One vector is turned by the same rotation once a tick. Each row is the vector after some number of ticks, and that number follows the row.
The counts run from 0 to 307.
15 -21 -5 -13 29 2 -36 -11 -14 3 2 2 24 -30 16 -2 14 15 0 -10 9 -26 -24 20 31 -11 22 15 -10 -34 -4 22 15 -6 44 41 10 -7 -4 14 23 30 25 => 150
-22 -39 -1 23 11 3 12 -51 -21 2 -30 -21 57 -30 -4 6 -3 18 -1 2 15 -27 -24 -16 -12 9 -45 8 -14 -14 -5 12 -27 6 -14 6 -2 4 -24 -11 -9 20 -2 => 65
11 -10 -18 19 23 2 -4 -3 2 29 -7 -16 41 -33 9 14 9 5 -4 0 27 -22 -27 -17 15 -12 5 19 -8 -37 13 9 -4 19 -13 -16 16 30 11 -37 -16 42 5 => 306
-6 -1 -12 18 29 -26 4 17 -22 35 -9 -19 0 -9 37 -22 -4 -10 0 12 30 -2 -25 -18 23 -15 23 41 -14 -17 1 57 11 -11 22 7 44 -2 23 13 -7 -2 -16 => 114
-1 -40 -21 14 11 -12 -31 -55 -13 34 -3 39 -1 -13 -17 -29 12 -18 3 -2 28 -5 -27 23 -5 3 14 11 8 -22 24 14 23 -31 1 34 18 15 9 12 -20 -1 -1 => 178
8 -36 -9 0 35 -5 6 -61 -14 3 9 -11 59 -25 -6 6 -15 26 10 3 16 -11 -7 -8 -1 -4 0 28 -9 -8 27 20 -12 -17 -6 7 18 9 -9 -34 -7 30 -11 => 63
-18 -13 9 42 17 25 15 -18 -24 -5 -28 6 26 22 -29 7 -18 4 -6 11 8 15 -31 -4 21 -18 -55 34 -6 -6 15 -8 -10 25 -31 17 0 -4 -32 -14 11 6 -14 => 281
-7 -9 15 13 14 1 -17 -5 -9 34 13 28 2 0 1 -24 -5 -24 -16 1 36 5 -50 16 45 -9 52 20 6 -41 43 15 14 6 -10 3 18 10 -9 -14 2 -8 -15 => 196
-8 3 20 22 52 2 1 1 -10 10 8 -4 18 8 -23 -6 -22 15 5 -1 1 17 -24 4 -5 -27 -8 45 -21 -28 37 -1 17 11 1 30 70 1 -21 -10 5 15 -3 => 270
-7 -27 -44 -14 7 18 -30 -4 -27 -4 -10 7 7 -11 1 -2 18 13 -21 19 21 -29 -26 40 16 13 15 15 -8 -42 16 15 5 27 16 24 12 -19 -27 1 24 19 48 => 158
-34 -23 7 15 23 5 -2 -5 -16 33 -11 7 0 -12 -32 -31 26 -37 -12 8 6 -9 -33 14 16 9 18 5 -12 -30 35 37 7 8 -24 31 14 -10 -35 19 -12 -35 2 => 189
-13 -25 -6 21 20 -8 -12 -15 -16 31 -23 21 16 -5 -37 -25 33 -32 -4 12 12 -11 -44 18 16 7 6 -8 -6 -39 4 15 0 11 -17 31 -2 15 -16 30 -13 -43 19 => 185
15 19 16 5 8 -18 -15 -12 -11 11 22 -7 28 -25 42 -8 14 -4 -17 -12 40 17 -32 -4 24 -2 25 -10 -8 -36 23 1 -23 0 27 -3 41 17 -24 -12 -4 22 26 => 228
-2 13 -9 22 -18 5 -1 -1 -34 -5 -25 1 -4 -3 11 -16 26 15 -18 22 29 54 -18 10 -5 7 -56 10 -18 2 19 -11 -22 8 -12 2 32 38 -32 23 -6 11 20 => 15
23 -20 -11 -2 35 -10 9 -31 -2 18 3 4 67 -33 -6 16 3 23 2 9 16 -24 -45 -32 3 -23 -5 13 -21 -33 8 11 11 12 0 -3 15 19 6 -21 -7 32 1 => 72
11 -33 -29 -12 -3 37 -34 -21 -6 -11 -16 21 -8 -1 -1 -1 11 21 -15 14 29 -16 -27 47 16 -3 12 24 -3 -37 23 15 18 18 20 21 10 4 -16 10 17 26 31 => 163
5 -18 -35 27 6 -4 22 -26 -9 29 -37 -9 6 2 11 -16 23 -11 -8 22 27 5 -21 -25 17 -3 -31 17 -14 1 -25 53 -14 -6 -1 7 3 20 6 30 -28 -33 -2 => 102
-14 2 0 23 29 4 22 32 -34 29 -39 -34 5 -20 8 -16 25 -12 -3 22 8 -1 -25 -12 15 4 -5 27 -27 -21 -19 52 8 4 5 5 16 5 1 36 -21 -14 -3 => 111
-11 -3 -3 34 2 18 -1 1 -71 8 -31 -17 -4 -3 37 -9 -3 5 -14 27 15 5 -12 5 32 3 -21 41 -2 15 -15 23 6 -16 21 10 -11 -32 -7 19 11 24 -5 => 129
-10 -13 -4 10 18 4 -31 -12 -33 2 -34 -10 28 -26 12 1 26 6 -8 -9 10 -34 -28 15 19 6 -19 4 -4 -33 -32 15 1 8 40 35 -3 -17 -24 28 16 19 32 => 148
3 -13 8 19 48 -31 -6 10 -19 -10 -3 1 22 8 7 5 -21 30 13 13 26 20 -44 10 13 -21 -10 23 -9 -28 -3 -10 -32 31 -12 20 42 21 -18 -3 25 -10 4 => 39
-9 -8 -25 24 16 -1 9 -4 -6 19 -16 -26 39 -30 10 14 17 9 -3 5 27 -30 -35 -14 20 5 -9 15 -5 -45 4 19 -30 34 -25 -18 10 26 -7 -35 -12 25 19 => 305
-11 9 -10 21 -20 -19 3 -12 -40 2 -15 11 -6 2 22 -22 21 -3 -34 23 19 49 -6 -4 -10 -7 -49 5 -25 4 31 3 -10 -8 -5 6 48 10 -27 18 -5 26 13 => 14
-2 -45 -43 5 -6 23 -17 -48 -26 -2 -23 30 -12 4 -29 -16 22 -9 -19 24 12 -10 -19 36 7 4 -17 3 -3 -11 19 19 4 1 -10 31 -2 -10 -25 23 0 -11 31 => 171
14 23 20 2 -17 0 -2 4 3 16 -1 9 10 -19 23 -21 26 -9 -41 -3 15 36 -28 -21 15 -28 -13 5 -21 -11 32 15 20 4 22 1 46 20 -30 7 6 42 7 => 4
13 -32 -44 2 1 14 -28 -43 -33 7 -8 41 -3 5 -34 -13 20 1 -10 26 21 -5 -22 38 4 17 -4 10 -2 -19 21 -2 7 2 -9 24 -10 13 -3 11 -10 -5 30 => 172
-14 26 6 4 -17 -25 5 -6 -5 27 -6 -3 15 -23 26 -32 34 -22 -33 3 12 17 -24 -11 4 -4 -8 -13 -20 -19 40 25 -5 2 17 1 52 6 -47 -2 -3 28 17 => 0
13 -18 -27 15 5 31 18 -18 -13 23 -47 -11 5 -8 5 -5 21 5 -4 27 33 11 -17 -7 7 12 -27 35 -14 -7 -9 39 1 5 -10 -11 -6 46 15 25 -42 -11 2 => 98
20 22 -1 12 -6 7 -6 14 -39 -9 3 -1 14 -6 18 5 25 3 -27 19 30 33 -27 10 16 1 -20 -11 -21 -39 19 -17 -21 28 12 -6 31 13 -31 1 -2 14 43 => 236
-4 1 -11 32 27 -20 11 16 -33 43 -21 -19 11 -15 11 -13 17 -14 -3 26 13 2 -22 -27 5 -5 -7 32 -18 -8 -9 45 24 -11 13 6 30 -5 22 31 -25 -5 -12 => 110
-2 -19 -6 24 31 6 10 -45 -14 4 11 5 25 8 -19 1 -31 4 -1 11 3 11 -10 -11 16 -24 -19 52 -7 6 49 12 -7 -10 -25 18 19 -11 -17 -43 4 26 -24 => 284
3 -22 -36 7 -18 23 22 -13 2 9 -39 9 22 -2 11 3 10 11 -24 30 35 -13 -44 -21 8 -11 -32 6 -16 -33 2 31 4 42 -15 -24 7 13 -7 -11 -10 16 15 => 84
15 -3 -37 5 40 -20 13 9 -23 27 -5 -14 9 -4 14 -13 20 3 12 33 32 -2 -26 -5 23 7 17 35 -13 -21 -7 43 -16 -2 5 5 18 28 21 16 -29 -31 9 => 108
3 -1 -24 20 21 -5 4 26 -51 9 -24 -12 3 15 35 -9 4 3 -9 40 23 2 -33 5 55 -9 0 36 -10 -16 -18 37 -16 22 3 -1 -1 -10 -1 12 15 -19 13 => 121
12 19 11 11 -11 -10 0 -11 -26 2 22 2 10 -9 28 -9 17 -20 -41 5 13 29 -23 -14 15 -21 -10 -18 -27 -23 26 11 -9 -1 17 10 56 -23 -45 3 14 26 26 => 234
14 2 16 7 17 31 -20 8 -20 18 5 27 5 0 -8 -13 3 -20 -19 14 25 21 -48 19 55 -9 36 19 4 -25 37 3 13 14 -16 -6 -15 19 -11 -3 -5 -9 -5 => 200
2 7 34 27 3 22 -9 -17 -51 27 8 14 6 -11 4 -13 8 -33 -25 12 15 32 -21 1 33 -3 17 22 -1 3 54 -1 19 -29 -13 -6 -8 -3 -18 -6 -21 16 -21 => 206
4 -8 23 21 51 -17 -19 11 -13 -3 -5 -6 20 -14 4 1 -12 30 18 -1 19 28 -33 7 1 -20 -2 26 -10 -25 8 -7 -10 12 7 25 54 44 -5 8 9 5 -14 => 35
-18 -13 11 37 23 18 5 -50 0 24 -21 -11 53 -31 -16 8 3 -5 0 -12 -1 -10 -19 -33 13 -15 -45 22 -5 -1 1 18 -10 -10 -21 17 -5 6 -20 -16 -11 30 -26 => 294
30 19 -25 -4 -1 -8 -6 -4 -14 -7 16 8 -4 0 20 -13 17 11 -26 31 27 54 -17 7 11 -11 -7 23 -20 -10 55 4 -11 -8 0 1 45 39 -20 -2 0 19 14 => 12
15 19 33 8 5 -5 -3 -27 -33 21 24 -9 35 -38 16 -16 34 -32 -20 -1 5 21 -8 -18 20 0 13 -6 -19 -5 34 13 -13 -42 13 11 19 -5 -32 2 -18 15 7 => 220
